Each path is a new rotation, seen through one point. The rows after it are directions, each followed by how far the rotation turns it, in degrees each step (0 if it stays put).
Each turn is a multiple of 5 degrees from 10 to 175, or 0.
Each row of a path follows its step; steps can be skipped.
Rotation 1:
step 0: [-18 -37 -27   7 -23 -27  -4   2  21   6  20   1  19  -5  -1 -15 -35   8
  28  -9   5 -32  44   6  28 -14   8  18  20 -19 -19  24 -44  24  22  19
  50  75 -18 -44 -44  15   1 -32   5  24  -9 -11 -69   7  30]
step 1: [ 11  15  24 -11   9 -43   4 -34 -56   6  36  27   8  15 -21  -3 -29 -30
  39  18  30  21   2  -1  -2  58 -30  -3 -16 -31  -1  31  19 -25 -27 -12
   8  23  55 -11 -36 -22  63  18 -17  25  13 -25  -5 -44   5]
step 3: [-11 -53  21   6 -18 -26  17  53  16 -25  55   5 -33   6 -45 -21  13   2
   1   0   8 -11 -20  15  18  -9 -10  -4  20   9  28  38 -18  10   0  -3
  -6  74 -23   2 -43 -17   6 -60  11   6 -32 -14 -25  54  26]
step 4: [-14  36   3  17 -11 -20  -5 -57 -18   7  15  15  14  24 -48 -23   6  14
  39 -51  24 -38  23  -8  17  36 -44  16 -46  -9  18 -33  -4   5 -49  -9
 -25  26   5 -11  -8 -23  41  11   4  13 -25 -72   8 -11   4]
step 5: [-26   8 -26  -7  -2 -16  -1 -34  54  10  19 -15   1  41  23 -26 -12  -4
  14  16  35  46  23   8   6  23 -54 -21 -34 -27  23  20  13 -15  29  30
  47   3  20   8  39  50 -11 -35 -24 -22 -29 -11 -31  23 -52]
step 7: [-35  20  37  27 -11 -12 -13 -27 -23 -69   4  28  52   9 -24 -17   9 -23
  36 -12  29  -6  18  -3  13  32   4   3  17  -3   2 -27 -16  -4   2 -49
  38   1  33 -41  -7 -35  19 -15   2 -25 -21 -64 -32 -30  31]
step 8: [-36  15 -27  10  11 -17   9  -1 -14  13   4  28   7  26  23 -21 -15 -13
  -9  -2  -1  51 -14  11 -12  10 -35  16 -47 -13  37  11  23 -19 -16  61
   8   2   8 -36 -24  -4   2 -43 -39   9 -50  22 -94  10  -3]
step 9: [  2 -24   4  -8  -1 -33 -19 -24  18  16  47 -23 -74  12 -17 -13  -8  12
 -15  41  13 -27   8  34 -18  37  -7  24  36 -24   1  39 -23  33 -35 -10
   5   1   5 -33 -10  26  16 -33 -21  61   1 -41  -7  30  47]
step 10: [ -7  18 -10  35  -1 -54  -9  -8  38 -32   8  68  51   8 -42  17  25  34
  27  17  18  21  12 -14  -2  54 -13  14  -5 -32 -11  26  -9  -1   8 -10
  -6  55  16  -5   9 -38  14 -33  27 -28   8 -51  21  -5   7]
step 12: [  3 -59 -17  -2  12   4  10 -13 -15  19  38 -26 -72  22 -37 -11 -32 -10
  25  17   9 -15   3 -10  39   8  -8  16   6 -33  11  19 -47   3 -38 -28
  10   3   4 -15   5  41  29 -35 -21 -52 -43 -47 -25 -18   4]
step 14: [-22 -16  42   9  26 -57  -6 -27 -21   7  47 -16  32 -20   3 -45  19 -21
 -15 -15  11  30  19  12   9  15 -50  -7 -35 -30  67   7  35  18  22 -23
  24  13  26 -28 -28  11  18 -18  14  27  20  26 -48  14 -13]
[ -1   5   3   1 -13   7  -7 -10   2  -5  14  -9   9  23  -4 -15   2   0
   3   6  -5  -2   5   4  -1  -7   7   3  12   0   3 -10  -2  17  18 -11
   6  -4  -2   2  -4  12 -11   3 -10   8   8  -1  -1  -1   3]  160
[  9   4  10   2   0 -11 -13 -10   1   5  -8  -3   7  -2   2  -6   2   6
   4   1   2   1   3  -2  -1   4  -3  -9  18 -15 -15  18   6  -9  11   1
  -1   4  -1  -8   2  -1  13   6  -5  -8  16  10   7   9 -16]  80
[ -3   9   3   3  11  -5  -2   6 -13 -11   2   5  -4  -2  -9   0  -4  -1
  -7   1   0   3  -6  14 -23  17  10   8   1  10  -4   0  10   0  -1  -2
   0   1   3  -8  -9   0   4   1  -4   3  12  17 -17   9  15]  55
[  6  -9  12   7 -12  -5   7  11  12   2 -20  -6 -16   6  -4   1   4   2
  -2   1  -4  -6   3   4   4  -5   1   2  -3   6  -7   8  -4  12   4   7
   7  11   2  -4   0   6   8   2  -8 -12   4  -5   5  -3  26]  115
[  2  -5   1   6  -3 -16 -10   2   8   1  -3   2   1   6  -9  12   3  -5
   2  -4  -8  -8   0 -11  28   5   9  -1   0  17   2  -4   7   3   7  -5
  -4  -7   7  -1   8 -12   1  -2   8   9   6   6 -19   8  -5]  100
[  4  -4  -9   2  16  -9  -6   8   6  -6   6 -14  -3 -11   2  -2   3  -2
  -1  18   3  -9   5  -4  -3   0  10   2  14   3 -17  -6 -13   3   5  -2
 -13   9  -3   8   5  -1  -3 -12  -7   2 -19   1   6  11   3]  110
